+1.71  +1.29  +0.38  -1.93  -0.60  -1.25  buvi
+2.03  +5.13  -7.69  +1.79  +0.98  -0.08  fipuz
+4.05  -1.58  +2.91  +2.27  +4.23  +0.20  nev
+1.56  -0.98  -8.30  -1.81  -1.39  -3.11  nef
-1.94  -4.70  +2.58  +4.91  -2.34  +0.39  vube
-6.01  +0.37  -4.08  -1.61  +0.27  +1.04  gabib
-6.60  -2.85  +5.88  -0.77  +1.11  +0.11  timi
+2.03  -4.18  -7.69  +1.79  +0.98  -0.08  Pel
-6.01  +0.37  -4.08  -1.61  +3.87  +1.76  bolet
+1.23  +1.06  -0.84  +0.19  -0.59  +2.43  Satop
-4.69  +4.90  +8.09  -2.26  +3.29  +1.12  vuke
size: -4.69  +4.90  +8.09  -2.26 => 4
loc: +4.90 => vuke, 2
loc: +1.12 => vuke, 6
size: -4.69  +4.90  +8.09 => 3

+3.68  +2.11  -4.49  -5.72  -4.03  -3.00  -2.95  -2.24  +6.73  +5.21  -4.40  -1.29  +4.60  -5.22  +6.26  +6.31  -2.41  +3.43  +2.23  +3.67  -2.28  -0.99  +0.10 = nev
-2.24  +4.70  +4.84  -2.52  +4.20  -2.50  -2.61  -4.08  -0.44  -6.32  -0.18  -3.25  +0.22  +0.69  -4.85  -0.05  +1.61  -2.95  -2.79  +3.51  +4.70  -4.21  -3.73 = Pel
+2.66  -2.96  +1.43  +6.14  -2.29  -2.42  +1.56  -4.31  +2.33  +0.65  -5.70  -5.56  -6.33  -3.32  +0.99  -4.69  -6.02  +4.67  -1.07  +0.11  +4.25  +4.25  -5.39 = fipuz
+1.30  +6.12  -0.31  +0.88  +5.07  +6.12  +5.03  +5.03  +5.92  +6.19  -5.83  -1.08  +4.44  +5.81  -6.06  +6.36  +5.74  -4.54  -3.24  -6.27  +6.66  +3.96  -1.02 = nef
size: +3.68  +2.11  -4.49  -5.72  -4.03  -3.00  -2.95  -2.24  +6.73  +5.21  -4.40  -1.29  +4.60 => 13
size: -2.24  +4.70  +4.84  -2.52  +4.20  -2.50  -2.61  -4.08  -0.44  -6.32  -0.18  -3.25  +0.22  +0.69  -4.85  -0.05  +1.61  -2.95  -2.79 => 19
loc: -2.96 => fipuz, 2
size: +3.68  +2.11  -4.49  -5.72  -4.03  -3.00  -2.95  -2.24  +6.73  +5.21  -4.40  -1.29  +4.60  -5.22  +6.26  +6.31 => 16
size: +1.30  +6.12  -0.31  +0.88  +5.07  +6.12  +5.03  +5.03  +5.92  +6.19  -5.83  -1.08  +4.44  +5.81  -6.06  +6.36  +5.74  -4.54  -3.24  -6.27 => 20

-1.58  -1.14  +0.72  +0.95  +0.72  -2.75  -1.59  -3.29  likip
+1.26  -2.21  +0.26  +1.64  +1.46  -3.08  +0.92  -2.47  Satop
+4.55  -1.14  +0.72  +0.95  +0.72  -2.75  -2.08  -1.49  fipuz
+3.10  +0.94  +2.00  +0.58  +3.01  +0.20  +1.14  -0.99  Pel
+2.96  -1.09  +0.36  +0.80  +0.37  -0.19  +0.49  -1.13  gabib
+4.55  +0.71  +1.25  +0.53  +2.10  -1.50  +0.21  -2.66  vuke
-4.83  -1.10  -0.95  -5.96  +1.09  +6.19  -2.87  +2.89  bolet
+1.26  -2.21  +0.26  +1.64  +1.46  -3.08  -1.47  -2.29  nev
+1.03  -0.71  +0.69  +1.25  +2.41  -1.92  +1.11  -0.09  timi
+4.55  -1.14  +0.72  +0.95  +0.72  -1.10  -1.59  -3.29  nef
+0.67  -0.41  +0.16  +1.75  +2.78  -3.80  +1.40  -0.08  vube
loc: +0.36 => gabib, 3
size: +4.55  -1.14  +0.72 => 3
loc: +0.67 => vube, 1
size: +4.55  -1.14  +0.72  +0.95 => 4
size: +1.26  -2.21  +0.26  +1.64  +1.46 => 5
loc: -0.09 => timi, 8

